How far apart are the two rows of each pair, measured in a hidden way? 0 means very close, and 30 very far. Two or three weighted sums of its numbers give each row a place; it is the straight-line distance between the places.
[-0.5  1.7 -0.4  2.3 -1.1 -0.3 -0.4  1.9 -0.4  0. ]
[-0.7 -1.  -0.4 -0.5 -0.6  1.4 -0.8 -1.  -0.5 -0.1]: 12
[-0.5  1.  -0.5  0.1  0.5 -0.8  1.7  1.3 -0.4  0.1]
[ 0.  -1.  -0.3 -0.5 -0.6 -0.8  2.3 -0.7 -0.4  0. ]: 9
[-0.5 -0.4 -0.5 -0.6  1.3  1.7 -0.8 -0.4 -0.1 -0.1]
[ 1.4 -0.9 -0.4 -0.5 -1.  -0.9  0.1 -1.  -0.4 -0.1]: 16
[-0.6  1.5 -0.4  0.4  1.   0.7  0.7  1.7 -0.4 -0.2]
[ 1.6 -1.  -0.6 -0.6  0.6 -0.9  2.  -0.9 -0.3 -0.1]: 7
[-0.5  1.1 -0.4  2.2 -1.1 -0.9  0.   1.2 -0.5 -0.1]
[ 0.5  0.4 -0.5 -0.7  1.2 -0.7  1.9  0.7 -0.5 -0.2]: 13
[-0.6  0.1 -0.6  0.1 -1.  -0.9  1.7  0.4 -0.3 -0.3]
[ 0.3 -1.   1.3 -0.6  1.4  0.2 -0.6 -1.   1.5 -0.1]: 23
[ 0.7 -0.2 -0.2 -0.5  1.9  0.5  0.1  0.  -0.1 -0.1]
[-0.5  0.2 -0.5 -0.5 -0.1 -0.9  2.1  0.6 -0.4 -0.2]: 12
[-0.5 -0.9  2.5 -0.5  0.2 -0.8 -0.9 -1.   2.7 -0.2]
[ 0.2  0.4 -0.6 -0.5  1.8  0.8  0.3  0.7 -0.4 -0.1]: 19
[-0.5  1.5 -0.4  2.7 -1.  -0.7 -0.9  1.5 -0.5 -0.2]
[-0.6 -1.  -0.4 -0.6 -1.1 -0.8 -0.8 -1.1 -0.5  0.7]: 7
[ 0.3  0.4 -0.4 -0.5  1.1 -0.8  1.8  0.9 -0.4  0. ]
[ 2.7 -1.   0.  -0.6  0.  -0.8 -0.3 -0.9 -0.3 -0.1]: 11
[-0.5  0.8 -0.5 -0.5  0.3  2.1 -0.7  0.5 -0.4 -0.2]
[-0.5 -0.2 -0.5 -0.5 -0.6 -1.   2.1  0.1 -0.4 -0.2]: 6
[-0.5 -1.  -0.4 -0.5 -1.1 -0.9 -0.7 -1.  -0.3 -0.2]
[-0.7  1.9 -0.4  1.4  0.3  1.1 -0.2  1.8 -0.3 -0.1]: 7
[ 1.  -0.9  0.9 -0.5  1.7  0.3 -0.7 -1.1  1.  -0.2]
[-0.6 -0.7 -0.6 -0.6  1.1  1.6 -0.8 -0.9  0.3 -0.1]: 13
[-0.6  0.9 -0.4  2.3 -1.  -0.8 -0.4  1.2 -0.6 -0.2]
[ 2.6 -0.9 -0.3 -0.6 -0.6 -0.8 -0.5 -1.  -0.4 -0.1]: 23
[ 0.6  0.2 -0.4 -0.5  1.1 -1.1  1.9  0.6 -0.3 -0.2]
[ 0.2 -0.2 -0.2 -0.5  1.7  1.  -0.6  0.   0.1 -0.1]: 11
[-0.6  1.  -0.4 -0.5  1.1  1.9 -0.8  0.8 -0.5 -0.1]
[ 0.8 -0.9  1.1 -0.5  1.6  0.2 -0.8 -0.9  1.2 -0.1]: 13
[ 0.1 -0.9 -0.3 -0.5 -0.4 -0.9  2.3 -0.6 -0.4 -0.1]
[-0.6  1.5 -0.3 -0.3  1.4  1.4  0.   1.3 -0.5 -0.2]: 7
[-0.7  0.6 -0.4 -0.5  0.1  1.9 -0.9  0.4 -0.4 -0.1]
[-0.6  1.1 -0.4 -0.5  1.4  0.8  0.8  1.3 -0.3  0. ]: 1
[-0.5 -1.1  2.4 -0.5 -1.2 -0.9 -0.8 -1.   2.6 -0.1]
[-0.6  1.5 -0.4  1.1 -0.9  1.3 -0.7  1.2 -0.5 -0.1]: 20
[ 0.   0.  -0.4 -0.6  1.8  1.1 -0.4  0.2 -0.2 -0.2]
[-0.5 -0.3 -0.4 -0.6 -1.1  1.7 -0.8 -0.6 -0.5 -0.2]: 8
[ 0.3 -1.   2.  -0.5 -1.  -0.9 -0.8 -0.9  1.2  0.8]
[-0.6 -1.  -0.5 -0.6 -1.  -0.7 -0.9 -1.  -0.5 -0.2]: 25
[-0.6  0.9 -0.4  1.9 -1.1 -0.2 -0.7  0.5 -0.4 -0.1]
[-0.5  0.4 -0.5 -0.5  1.7  1.3 -0.7  0.5 -0.4 -0.2]: 7
[-0.6  1.6 -0.5  1.   0.8  0.9  0.5  1.7 -0.5 -0.1]
[ 0.5 -1.   2.8 -0.6 -0.1 -0.8 -0.9 -1.1  2.7 -0.2]: 20
[-0.4 -1.  -0.5 -0.7 -1.  -0.9 -0.7 -1.  -0.4  1.1]
[-0.4 -1.   0.5 -0.6 -1.2 -0.7 -0.8 -1.  -0.2 -0.1]: 19
[ 1.6 -1.   2.4 -0.7 -0.2 -0.9 -0.8 -1.   2.1  0. ]
[-0.4 -0.9 -0.4 -0.6 -1.1 -0.9  2.  -1.  -0.4  0. ]: 22
[ 0.2 -1.  -0.5 -0.5 -1.  -0.8 -0.8 -1.1 -0.4  2.5]
[-0.5 -0.9 -0.4 -0.5 -1.2 -0.8 -0.9 -0.9 -0.5  1.2]: 16
[-0.6  0.9 -0.5 -0.2 -0.7  1.9 -0.7  0.5 -0.5 -0.1]
[ 0.8  0.  -0.4 -0.5  1.7  0.6  0.3  0.2 -0.5  0. ]: 9
[-0.6 -0.8 -0.3 -0.6  0.   1.7 -0.8 -1.  -0.4 -0.1]
[-0.3 -0.8 -0.4 -0.4 -1.1 -0.8  0.4 -1.1 -0.4 -0.1]: 8
[-0.5  1.9 -0.4  2.  -0.5  0.8 -0.8  1.9 -0.3 -0.1]
[-0.2 -0.9 -0.4 -0.6 -0.6 -0.9  2.2 -0.7 -0.4 -0.2]: 14
[-0.5  1.2 -0.4 -0.3  1.3  0.4  1.3  1.4 -0.4 -0.1]
[-0.6  0.2 -0.4 -0.5  1.1  1.9 -0.8  0.1 -0.5 -0.1]: 9
[ 1.8 -1.   1.2 -0.5  1.6 -0.8 -0.6 -1.   1.2 -0.2]
[-0.6  0.2 -0.4 -0.4  1.2  1.8 -0.8  0.2 -0.5 -0.2]: 11
[-0.5 -1.   2.9 -0.5 -1.  -0.9 -0.7 -1.1  3.  -0.1]
[-0.6 -1.  -0.4 -0.6 -1.  -0.9 -0.9 -1.1 -0.4 -0.3]: 22
[ 1.  -0.5 -0.4 -0.4  0.9 -1.   2.   0.  -0.5 -0.2]
[-0.7  0.1 -0.4 -0.5  0.5  2.  -0.8 -0.1 -0.3  0. ]: 10
[-0.6  1.5 -0.5  2.1 -1.   0.8 -0.8  1.3 -0.4 -0.2]
[ 0.8 -1.  -0.5 -0.5 -1.1 -0.9 -0.4 -1.  -0.4 -0.2]: 6
[ 0.7 -1.  -0.3 -0.5 -0.3 -0.9  2.3 -0.9 -0.5  0. ]
[-0.5 -0.9 -0.4 -0.5 -1.1 -0.9  2.  -0.7 -0.4  0. ]: 5
[ 2.2 -0.9  0.  -0.7  1.4 -0.8  0.7 -1.   0.  -0.2]
[-0.6  1.4 -0.5  2.8 -1.  -0.8 -0.8  1.3 -0.4 -0.1]: 18
[-0.6  1.7 -0.3  0.6  0.8  1.7 -0.8  1.5 -0.3  0. ]
[-0.6  0.2 -0.3 -0.6 -1.2  1.7 -0.7 -0.3 -0.4 -0.1]: 7
[ 1.1 -1.1  2.3 -0.6 -1.1 -0.9 -0.8 -1.1  1.8  0.1]
[-0.5 -0.9 -0.1 -0.5  0.9  1.3 -0.8 -1.1  0.7 -0.1]: 22
[ 1.8 -1.  -0.3 -0.7  0.8 -0.9  1.8 -1.  -0.4 -0.1]
[ 1.3 -0.6 -0.4 -0.5  0.8 -0.8  2.  -0.1 -0.5 -0.1]: 2
[ 0.1 -0.3 -0.1 -0.6  1.7  1.1 -0.8 -0.1  0.3 -0.1]
[ 0.3  0.7 -0.4 -0.6  1.6  0.3  1.3  0.9 -0.4 -0.3]: 13
[-0.6  0.3 -0.4 -0.6  1.4  1.9 -0.7  0.2 -0.5  0. ]
[ 1.8 -1.   1.2 -0.5 -1.1 -0.9 -0.9 -1.1  0.2  0.8]: 19
[-0.7  1.7 -0.4  2.5 -1.1 -0.1 -0.8  1.6 -0.3 -0.2]
[-0.6 -1.   2.3 -0.5  0.2 -1.  -0.8 -1.   2.6  0. ]: 23
[-0.5 -1.  -0.3 -0.5 -1.  -0.8 -0.8 -1.1 -0.4 -0.2]
[-0.6 -1.  -0.4 -0.6 -1.1 -0.9 -0.7 -1.  -0.3  1.2]: 15
[-0.7  1.6 -0.4  1.9 -1.2  0.9 -0.7  1.3 -0.4 -0.1]
[-0.6  0.7 -0.4 -0.5  0.5  2.1 -0.8  0.5 -0.4  0. ]: 6
[ 1.5 -0.9  1.3 -0.5  1.5 -0.5 -0.7 -1.   1.4 -0.2]
[ 2.5 -0.9 -0.4 -0.5 -1.2 -0.9  0.  -1.1 -0.4  0. ]: 24
[-0.5  1.9 -0.4  1.4  0.3  0.5  0.5  1.9 -0.4 -0.1]
[-0.5 -1.  -0.3 -0.5 -1.1 -0.9  0.7 -1.1 -0.4 -0.2]: 9
[-0.6  1.4 -0.5 -0.2  1.4  1.7 -0.5  1.4 -0.4 -0.1]
[-0.5  1.8 -0.3  2.3 -1.1  0.5 -0.8  1.7 -0.4 -0.3]: 3
[-0.5  0.1 -0.5 -0.6  0.  -0.9  2.2  0.5 -0.4 -0.1]
[ 1.8 -0.9 -0.5 -0.4  1.2 -0.9  1.5 -0.6 -0.4 -0.1]: 8
[ 2.3 -1.   1.5 -0.5  0.9 -0.9 -0.8 -1.   1.2 -0.1]
[-0.5  1.2 -0.4  0.8 -0.2 -0.8  1.6  1.4 -0.4 -0.1]: 19
[ 2.1 -1.  -0.3 -0.6 -0.1 -1.   1.5 -1.1 -0.3 -0.1]
[-0.6  1.4 -0.3  1.1  0.  -0.6  1.4  1.5 -0.5 -0.1]: 14
[-0.5  1.2 -0.3  1.5 -0.9 -0.9  1.   1.4 -0.5  0. ]
[-0.6  0.6 -0.5  0.6 -0.9 -0.9  1.5  0.8 -0.5 -0.2]: 4
[-0.5  0.9 -0.3 -0.3  0.7 -0.7  1.8  1.3 -0.4 -0.1]
[-0.6 -0.9 -0.4 -0.5 -1.2  1.3 -0.7 -1.  -0.4 -0.2]: 4
[-0.6  1.7 -0.6  1.1  0.   1.6 -0.8  1.5 -0.5 -0.1]
[-0.6 -1.  -0.4 -0.5 -1.1 -0.9 -0.8 -1.  -0.5  0.5]: 12
[-0.6 -0.8 -0.5 -0.6 -1.1 -0.8 -0.8 -0.9 -0.5 -0.1]
[-0.5  1.7 -0.4  1.7 -0.9  1.2 -0.7  1.5 -0.4 -0.2]: 10
[ 1.7 -1.   1.1 -0.5  1.6 -0.4 -0.7 -1.   1.1 -0.1]
[-0.3 -1.1 -0.4 -0.5 -1.1 -0.9  0.5 -1.  -0.4 -0.1]: 15
[-0.5 -1.  -0.4 -0.6 -1.1 -0.8 -0.8 -1.1 -0.5 -0.2]
[ 0.5 -0.3 -0.4 -0.4  0.5 -1.   2.3  0.  -0.4 -0.1]: 13
[-0.6  1.8 -0.4  1.3 -0.1  1.4 -0.8  1.8 -0.4 -0.1]
[-0.5  1.4 -0.4  0.3  1.   0.7  0.9  1.5 -0.2  0. ]: 3
[-0.7  0.7 -0.3  1.1 -1.1  0.6 -0.8  0.4 -0.4 -0.1]
[ 0.9 -0.9  1.3 -0.6  1.5  0.2 -0.8 -1.1  1.6 -0.1]: 14
[ 0.   0.  -0.4 -0.5  1.7  1.1 -0.6  0.3 -0.3 -0.2]
[-0.4  1.  -0.3 -0.5  1.1 -0.1  1.6  1.2 -0.4 -0.1]: 9
[ 2.1 -1.   1.6 -0.5  1.  -0.9 -0.7 -1.1  1.6  0. ]
[-0.1 -1.1  1.5 -0.5  1.2  0.2 -0.6 -1.   1.7 -0.1]: 15
[ 1.7 -0.9 -0.3 -0.5 -1.1 -0.8  1.3 -0.9 -0.5 -0.1]
[-0.5 -1.   2.3 -0.6 -1.2 -0.9 -0.8 -1.1  1.8  0.2]: 27
[ 0.1 -1.  -0.3 -0.5 -1.1 -0.9  1.2 -1.1 -0.5 -0.1]
[ 0.8 -1.   1.8 -0.4  1.2 -0.3 -0.7 -0.9  1.9 -0.2]: 18
[-0.5  1.1 -0.5 -0.5  1.4  1.9 -0.9  1.  -0.4 -0.2]
[ 0.3 -0.9  1.  -0.5  1.6  0.6 -0.8 -1.   1.1 -0.1]: 16
[-0.5  1.1 -0.4  0.4 -0.8  1.7 -0.8  0.7 -0.4 -0.2]
[-0.6 -1.  -0.6 -0.5 -1.1 -0.9 -0.7 -1.  -0.4 -0.2]: 12
[-0.5  2.  -0.5  1.7  0.1  0.6 -0.1  1.9 -0.4 -0.2]
[ 1.2 -0.9  0.8 -0.6  1.7  0.  -0.3 -0.9  0.7 -0.1]: 17
[-0.5  1.3 -0.5  0.1  1.2  0.5  1.2  1.5 -0.5 -0.1]
[-0.6  1.8 -0.3  2.4 -1.   0.2 -0.8  1.7 -0.4 -0.1]: 8
[-0.4  1.  -0.5 -0.5  1.4  0.2  1.3  1.3 -0.5 -0.1]
[ 0.4  0.1 -0.5 -0.5  0.8 -0.8  1.9  0.5 -0.4 -0.1]: 3
[ 1.3 -0.3 -0.5 -0.6  1.6  0.1  0.5  0.  -0.3 -0.1]
[ 1.9 -1.  -0.4 -0.5  0.5 -0.8  1.8 -1.  -0.5 -0.1]: 6
[-0.6  0.9 -0.4  1.8 -1.1 -0.9  0.4  1.1 -0.4 -0.1]
[ 1.1 -1.   2.1 -0.5  1.  -0.8 -0.9 -1.   2.  -0.2]: 20
[ 0.  -0.9  2.9 -0.5 -0.6 -0.9 -0.8 -1.   2.8  0. ]
[-0.4  0.6 -0.5 -0.5  1.8  1.3 -0.1  0.8 -0.4 -0.2]: 18
[-0.6  1.2 -0.4 -0.5  1.6  0.8  0.7  1.4 -0.5 -0.2]
[-0.6  1.  -0.3  2.7 -1.1 -0.9 -0.8  0.7 -0.4 -0.1]: 17
[-0.6  0.1 -0.5 -0.1 -0.7 -0.9  1.8  0.6 -0.4 -0.1]
[-0.7  1.4 -0.4  2.1 -1.2  0.6 -0.8  1.3 -0.4 -0.1]: 10
[-0.4 -1.   0.2 -0.5  0.8  1.1 -0.8 -1.   0.9 -0.1]
[-0.6 -0.9 -0.5 -0.5 -1.   1.2 -0.9 -1.  -0.4 -0.2]: 8
[-0.5  1.3 -0.5  0.4  0.9  0.   1.3  1.5 -0.3  0. ]
[-0.5  2.  -0.3  1.7  0.1  1.1 -0.8  1.8 -0.4 -0.1]: 4
[-0.6 -1.  -0.5 -0.5 -1.1 -0.8  1.4 -1.1 -0.4 -0.2]
[ 2.5 -1.  -0.2 -0.5 -1.  -0.8 -0.8 -1.  -0.4 -0.1]: 23
[-0.6  1.4 -0.4  1.7 -1.  -0.8  0.7  1.4 -0.6 -0.1]
[ 0.9 -1.   2.2 -0.5  1.  -1.  -0.7 -1.1  2.1 -0.1]: 22
[ 1.3 -1.1 -0.5 -0.6 -1.1 -0.9  0.9 -1.  -0.4  0. ]
[-0.6 -1.  -0.4 -0.6 -1.1 -0.9  1.1 -1.  -0.3 -0.1]: 15
[-0.5 -0.9 -0.4 -0.6 -1.1 -0.8 -0.8 -1.1 -0.4  2.3]
[-0.4 -1.   1.7 -0.5  0.5  0.  -0.8 -1.   2.2 -0.1]: 24
[-0.5 -1.  -0.4 -0.6 -1.1 -0.8 -0.7 -1.  -0.4 -0.1]
[ 1.3 -1.   2.6 -0.6  0.4 -0.8 -0.7 -0.9  2.5 -0.1]: 24
[ 0.3 -1.   2.2 -0.4  0.6 -0.8 -0.7 -1.   2.4 -0.1]
[-0.4 -0.1 -0.5 -0.6 -1.1  1.2 -0.8 -0.4 -0.5 -0.1]: 21
[ 2.6 -1.1 -0.4 -0.4  0.2 -0.9  1.1 -1.1 -0.5 -0.1]
[ 1.  -1.   2.4 -0.6 -1.  -0.9 -0.8 -1.   1.7  0. ]: 20
[-0.2 -1.   2.9 -0.5 -1.  -0.9 -0.8 -1.   2.6 -0.1]
[ 0.7 -0.1 -0.5 -0.6  1.8  0.7  0.1  0.1 -0.2  0. ]: 21
[ 1.  -1.   2.6 -0.5  0.2 -0.8 -0.8 -1.   2.6  0. ]
[-0.6  1.4 -0.3 -0.1  1.3  0.8  0.7  1.6 -0.4 -0.1]: 19
[-0.7  0.2 -0.3 -0.5 -1.   1.5 -0.8 -0.4 -0.4 -0.1]
[-0.6  1.4 -0.5  1.  -0.8  1.5 -0.7  1.2 -0.5 -0.2]: 4
[ 1.2 -0.8  0.4 -0.5  1.8  0.2 -0.2 -0.6  0.6  0. ]
[-0.6 -0.1 -0.5 -0.6  1.5  1.6 -0.7  0.  -0.3 -0.1]: 9
[-0.5  1.1 -0.5  1.7 -1.1  0.5 -0.7  0.8 -0.6 -0.1]
[ 1.  -0.8  0.3 -0.6  1.7  0.4 -0.4 -0.7  0.6 -0.2]: 11
[ 0.3 -1.1  2.2 -0.4 -1.1 -0.9 -0.7 -1.   1.7  0.4]
[-0.6 -0.7 -0.5 -0.6 -0.7 -0.8  2.2 -0.1 -0.2 -0.1]: 22
[ 1.9 -1.   0.6 -0.5  1.6 -0.5  0.1 -0.9  0.5  0. ]
[ 0.4 -0.9  0.6 -0.5  1.7  0.6 -0.8 -0.9  1.  -0.2]: 9
[-0.7  2.  -0.6  1.8 -0.3  0.7 -0.7  1.8 -0.3 -0.1]
[-0.5 -1.  -0.5 -0.6  0.9  1.4 -0.8 -1.   0.3 -0.1]: 11
[-0.6 -1.  -0.4 -0.6 -1.  -1.   0.2 -1.1 -0.4 -0.1]
[-0.4 -0.5 -0.4 -0.1 -1.1 -0.1 -0.8 -1.1 -0.4 -0.1]: 4
[ 0.1  0.6 -0.4 -0.5  1.8  0.9  0.4  0.6 -0.5 -0.1]
[-0.6  0.7 -0.5  1.7 -1.1 -0.4 -0.8  0.3 -0.4 -0.1]: 13
[ 1.   0.1 -0.4 -0.6  1.3 -0.8  1.7  0.5 -0.5 -0.3]
[ 1.5 -0.9 -0.4 -0.5  0.3 -0.9  2.  -1.  -0.4 -0.1]: 1
[-0.4  0.4 -0.4 -0.5 -0.5  1.9 -0.8 -0.1 -0.5 -0.2]
[-0.6  1.6 -0.4  0.8  0.3  1.7 -0.8  1.5 -0.5 -0.2]: 3
[-0.6  1.2 -0.3 -0.5  1.2  0.2  1.4  1.4 -0.4 -0.2]
[-0.5  1.5 -0.4  0.3  0.6  1.8 -0.7  1.3 -0.4 -0.2]: 6
[-0.5 -0.8 -0.4 -0.4  1.1  1.6 -0.8 -0.9  0.3 -0.1]
[-0.7  0.  -0.5 -0.6  1.4  1.8 -0.7 -0.2 -0.2 -0.2]: 4
[ 1.1 -0.9 -0.6 -0.5  0.3 -1.   2.2 -0.4 -0.5 -0.1]
[-0.1  0.8 -0.5 -0.4  1.1 -0.5  1.8  1.  -0.4 -0.1]: 6
[-0.6 -0.9 -0.5 -0.5 -1.   1.4 -0.7 -1.  -0.3 -0.3]
[-0.6  1.2 -0.4 -0.2  0.2  1.9 -0.8  0.9 -0.3 -0.2]: 6
[ 0.3  0.1 -0.5 -0.5  1.9  0.9 -0.4  0.2 -0.2  0. ]
[-0.5  1.4 -0.4  0.5  0.   1.9 -0.8  1.2 -0.3  0. ]: 8
